One turning vector, and how many ticks it has turned
The counts run from 0 to 348.
-247  280  170    0  717  486   -9 -140   86  -43  114  147  455 -310  289  221  238  -79    9  202 -> 290
 -24  266 -121 -298  517  432   -7  -69   63   91  -40  326  487 -567  184  112 -217  137 -272  202 -> 272
 216 -129    1 -518  513  445  280  -57 -112 -152  -72  304  473  -39   36  115 -112  152 -447  150 -> 47
 243 -302 -327 -429  317  227 -118   68   57 -179  -93  434  431 -453   69  121  -90 -266 -411  -89 -> 155
-112  176  313 -355  689  433  290  -61  171 -237  -46  269  408   30  286   77  152   20 -182  231 -> 5
  58  -67   41 -481  593  319  154 -106 -387 -342  339  151  384  -40 -258   95 -132 -196 -253  208 -> 32
  44  138 -158 -378  436  276  -93   75  296  -46 -186  409  458 -621  238  101  -89  -59 -239   33 -> 218
  45   56 -160 -236  547  558   50 -187 -227  125  103  274  476 -296  209    8 -274  124 -394  248 -> 325
-113  -54  -61 -186  515  126 -278   37   76 -386  226  210  353 -494    5  199  203 -615    7  -68 -> 190
  13   35  -63 -165  580  604  117 -166  -79  122  -30  290  493 -201  389   32  -97  170 -352  231 -> 331
 143 -190 -124 -291  393  309  -79   90  348 -181 -262  455  431 -412  336  192  145 -184 -320  -95 -> 166
 331 -374 -154 -390  398  414  105   -5   -3 -167 -159  389  489 -140  128  181    5  -57 -492  -46 -> 104
-155  138  346 -307  710  425  271 -101  131 -317   63  215  394   72  216  118  228  -72  -89  225 -> 9
 -89  -51   48 -101  533  202 -190   61  306 -341   36  294  377 -379  244  222  373 -521   -7  -88 -> 181
  20  159 -123 -350  459  299  -78   77  348  -44 -194  402  465 -605  274  121  -31  -51 -221   47 -> 220
  10 -283  158 -190  630  361   75 -107 -201 -432  268  101  391   44  -66  329  361 -380 -134   47 -> 76
 334 -378 -199 -419  395  383   68  -14 -161 -203  -30  338  460 -150   -5  165  -75  -93 -505    1 -> 99
  -2  223 -207 -387  505  331  -64  -75  -67   23  113  273  459 -654   -5   72 -330  -16 -243  185 -> 265
  81 -373 -144 -207  461  195 -200    4  -94 -425  245  216  355 -272  -93  222  172 -611 -168  -96 -> 138
 186 -328   17 -204  467  450   68   23  183 -219 -199  350  471  -78  323  285  317 -134 -341  -74 -> 114
 -73  207 -186 -348  516  244 -146  -93 -141  -69  270  215  426 -630 -115   81 -282 -194 -137  193 -> 259
-134  179  336 -323  707  420  271  -92  140 -289    9  244  402   73  244  111  203   -1 -124  242 -> 7
 121 -337  -40 -296  519  324   18 -102 -345 -403  316  143  400  -49 -221  270  103 -388 -243   33 -> 84
 -27  -98   13 -152  482  271 -151   76  387 -271 -153  362  407 -375  344  234  390 -343 -128 -109 -> 175
 177 -185 -186 -338  372  301  -84  101  315 -170 -260  461  429 -394  335  164  132 -182 -325  -94 -> 165
  14 -260  188 -186  643  390   69 -103 -187 -436  243  100  395   57  -33  319  357 -371 -130   36 -> 75
 244 -343  -73 -273  440  438   98   37  130 -196 -235  375  469 -107  271  259  213  -75 -431  -62 -> 110
  55   53 -192 -263  537  502    1 -186 -323   68  199  243  454 -322   98   -1 -326   49 -370  247 -> 321
 217 -120  -26 -546  516  400  240 -100 -210 -192   65  282  464  -61 -102  107 -179   62 -445  184 -> 43
  62   15 -307 -441  388  138 -211   56   29 -180  112  352  398 -683  -46   54 -213 -328 -228   16 -> 206
  24   69  -96 -161  563  581   75 -197 -123  112   -5  292  489 -198  345   31 -145  173 -373  229 -> 330
 -82  298   25 -211  575  486   33  -88  164  100  -89  297  491 -447  332  140  -44  137 -197  202 -> 278
  66 -367  -67 -176  498  220 -189    3  -94 -438  221  206  367 -213  -36  261  275 -604 -133  -92 -> 135
-107  -52   -3 -144  539  161 -257   52  189 -377  151  222  355 -437   99  230  315 -597   19  -61 -> 186
 -42  209 -204 -371  503  292 -117  -68 -137   -9  196  251  441 -635  -82   63 -307 -106 -204  196 -> 262
 260 -291 -316 -417  315  264 -117   79  121 -181 -137  449  441 -451  129  106  -71 -236 -410  -80 -> 157
-271  259  115 -104  634  245 -173    2  198 -223  179  166  385 -510  156  243  242 -365  115   87 -> 239
-137  -66  -28 -151  528  138 -252   41  131 -379  207  222  342 -475   46  195  244 -619   38  -52 -> 188
  36   52 -200 -241  541  469   -9 -205 -331   66  228  219  454 -319   67   -3 -312   46 -349  265 -> 320
 -78   -4  183 -369  665  305  143 -127 -271 -425  403   88  368   23 -183  135   60 -303 -115  213 -> 25
-132  246   67 -143  566  316  -86   33  402 -118 -132  310  430 -532  353  198  216 -141  -43   68 -> 229
-179  107  339 -275  737  379  196 -106  -12 -378  204  152  372   82   74  147  274 -202  -43  205 -> 15
-240  189  111  -25  697  425  -84 -206 -232 -133  429   44  406 -304   35  176   83 -281   33  223 -> 301
-132  284   65 -164  623  497   44  -83  169   74  -78  269  484 -431  342  175   27  129 -182  202 -> 280
  45   50 -140 -231  537  570   77 -185 -170  125   39  275  476 -253  267   16 -254  163 -396  234 -> 327
 254 -339 -330 -412  352  205 -171   52  -37 -251   37  374  398 -427  -17  111 -117 -363 -391  -88 -> 151
  42 -306  127 -206  621  358   43 -112 -251 -432  299   96  361   22 -132  309  279 -407 -153   47 -> 78
  88   49 -291 -456  382  189 -167   52  109 -113   -9  395  431 -662   33   63 -240 -200 -265   24 -> 210
 -70  -75   46 -106  540  228 -159   80  329 -328  -35  311  391 -377  286  230  413 -450  -43  -83 -> 179
  27   55 -109 -180  561  581   95 -179 -144  141    5  292  497 -221  314   30 -167  181 -381  236 -> 329
  81 -104    6 -503  563  310  148 -112 -368 -332  316  191  376  -42 -249   84 -160 -174 -253  214 -> 33
 251 -403 -169 -413  438  311   11  -61 -308 -313  213  248  439 -118 -184  199  -50 -278 -401   13 -> 91
-288  267  194   37  704  503  -43 -155   -4  -94  230  113  421 -318  230  221  233 -140   33  202 -> 293
-107  227   20 -193  538  311  -84   59  397 -104 -142  338  429 -555  351  182  174  -88  -85   45 -> 227
  30 -321   21 -117  520  293 -114    8    8 -442  163  205  383 -152   79  284  415 -572 -105 -121 -> 130
-280  217  157    9  737  421  -88 -188 -143 -121  354   45  424 -305  118  215  169 -250   28  208 -> 298
  44  107 -179 -398  413  273 -102   61  290  -71 -159  445  450 -651  221   90 -129  -64 -256   20 -> 217
  -2  234 -178 -373  526  348  -52  -61  -24   77   55  286  470 -618   45   72 -303   36 -263  198 -> 267
-162  138  -55  -99  665  397  -78 -221 -357 -112  445   53  399 -334  -66  117  -85 -264  -79  255 -> 307
 294 -385 -198 -433  426  345   49  -34 -291 -267  118  272  433 -138 -138  171 -104 -213 -448   29 -> 94
 -47  -36 -216 -321  469   89 -279   31  -23 -313  273  248  338 -589  -94  134  -20 -562  -69  -14 -> 197
 225 -261 -275 -379  346  273 -107   82  205 -172 -202  479  432 -450  224  111   -3 -187 -419  -99 -> 160
 191 -138  116 -402  530  489  281  -41    9 -165 -137  301  483   10  181  178   61  148 -418  122 -> 53
-259  286  173   19  693  499    5 -127  106  -28   98  167  432 -325  293  220  224  -46  -14  211 -> 289
-194   14  151   75  713  567   37 -231  -75 -110  183  139  395   12  406  108  271 -170 -126  176 -> 347
-256  243   35 -171  613  219 -192  -53  -11 -240  347  123  387 -568  -47  201   79 -439   75  126 -> 246
 215 -341    1 -223  447  418   80   38  191 -219 -235  384  466 -102  303  279  287 -116 -372  -73 -> 113
 128  -98  -19 -513  553  349  176 -115 -346 -272  261  222  424  -74 -228  106 -193  -95 -337  201 -> 36
  66 -328   99  -94  531  375  -12    6  173 -337  -70  259  422  -84  261  320  465 -331 -183 -101 -> 122
-278  263  185   20  712  476  -18 -147   25  -86  196  100  439 -318  229  227  243 -143   16  218 -> 292
 203 -230 -248 -345  363  291  -86   89  266 -173 -248  463  436 -440  266  108   35 -170 -367  -78 -> 162
-271  247   71 -106  643  214 -185  -45   56 -240  324  120  374 -533    5  220  142 -426  107   86 -> 244
 -75  203   15 -244  515  326  -71   72  409  -78 -176  374  443 -568  324  162  118  -83 -120   41 -> 225
  16   50  -31 -144  579  613   97 -174  -54  115  -19  285  485 -179  391   41  -86  158 -349  231 -> 332
 161 -382  -76 -338  508  311    8  -74 -342 -380  292  169  400  -75 -216  219   49 -375 -311   39 -> 86
 115 -376 -158 -247  452  191 -206    3 -122 -446  256  236  372 -282 -108  193  147 -607 -188  -97 -> 139
 195 -142  -49 -565  511  375  230  -96 -274 -213  145  250  440  -80 -137   86 -207    1 -409  201 -> 40
  65 -375  -93 -178  497  213 -177   -2 -121 -443  239  207  374 -247  -54  256  250 -597 -146 -115 -> 136
-117  167  315 -337  690  442  290  -61  154 -266  -24  269  381   43  234  102  186    5 -164  237 -> 6
-199  152    3  -82  694  393 -102 -227 -323 -137  453   49  396 -327  -36  138  -49 -264  -45  256 -> 305
-117  207 -143 -304  567  212 -180  -76 -169 -132  361  161  412 -634 -142  112 -203 -309  -56  173 -> 255
-267  209  154   16  716  431  -65 -182 -103 -126  348   63  411 -306  109  199  190 -243   23  205 -> 297
  49   63 -183 -257  550  520   23 -207 -272   95  155  246  453 -306  148   21 -297   97 -388  244 -> 323
-107  304   36 -180  583  496   51  -89  160   89  -99  271  479 -470  334  146    3  124 -189  193 -> 279
 171 -117  -23 -548  542  354  220  -96 -307 -235  178  255  412  -76 -177   91 -218  -11 -383  211 -> 39
 208 -384 -123 -365  463  308   26  -62 -359 -356  270  196  411 -103 -222  220  -14 -352 -341   19 -> 88
 -14   54    7 -101  603  614  116 -179  -19   83  -24  257  455 -143  469   60   35  149 -306  215 -> 335
  -2  256 -160 -371  524  372  -30  -85   -2   98   28  314  467 -591  108   97 -273   65 -265  212 -> 269
 226 -345 -326 -416  344  197 -176   52  -87 -291  105  341  411 -413  -73  128  -97 -395 -366  -71 -> 149
 105 -144  -87 -249  426  308  -95  110  377 -194 -255  408  439 -396  373  197  237 -214 -243 -103 -> 169
  -6  262 -157 -337  513  401  -25  -72   27   91   -2  315  475 -599  116   84 -238  106 -256  208 -> 270
-171   66  301 -284  724  331  194 -122 -139 -413  311  105  361   63  -40  168  201 -270  -54  217 -> 19
-102  -66  -86 -205  516  115 -296   31   88 -381  244  214  334 -535  -36  187  164 -649    9  -55 -> 191
-166  139  360 -265  721  399  227  -94   65 -372  127  164  380   77  142  160  259 -141  -71  225 -> 12
 -72  172  254 -403  662  445  288  -65  168 -217  -77  312  409   29  295   28   79   94 -235  249 -> 2
 144 -354 -229 -287  420  170 -217   10 -151 -399  236  260  362 -335 -114  171   60 -569 -238  -89 -> 142
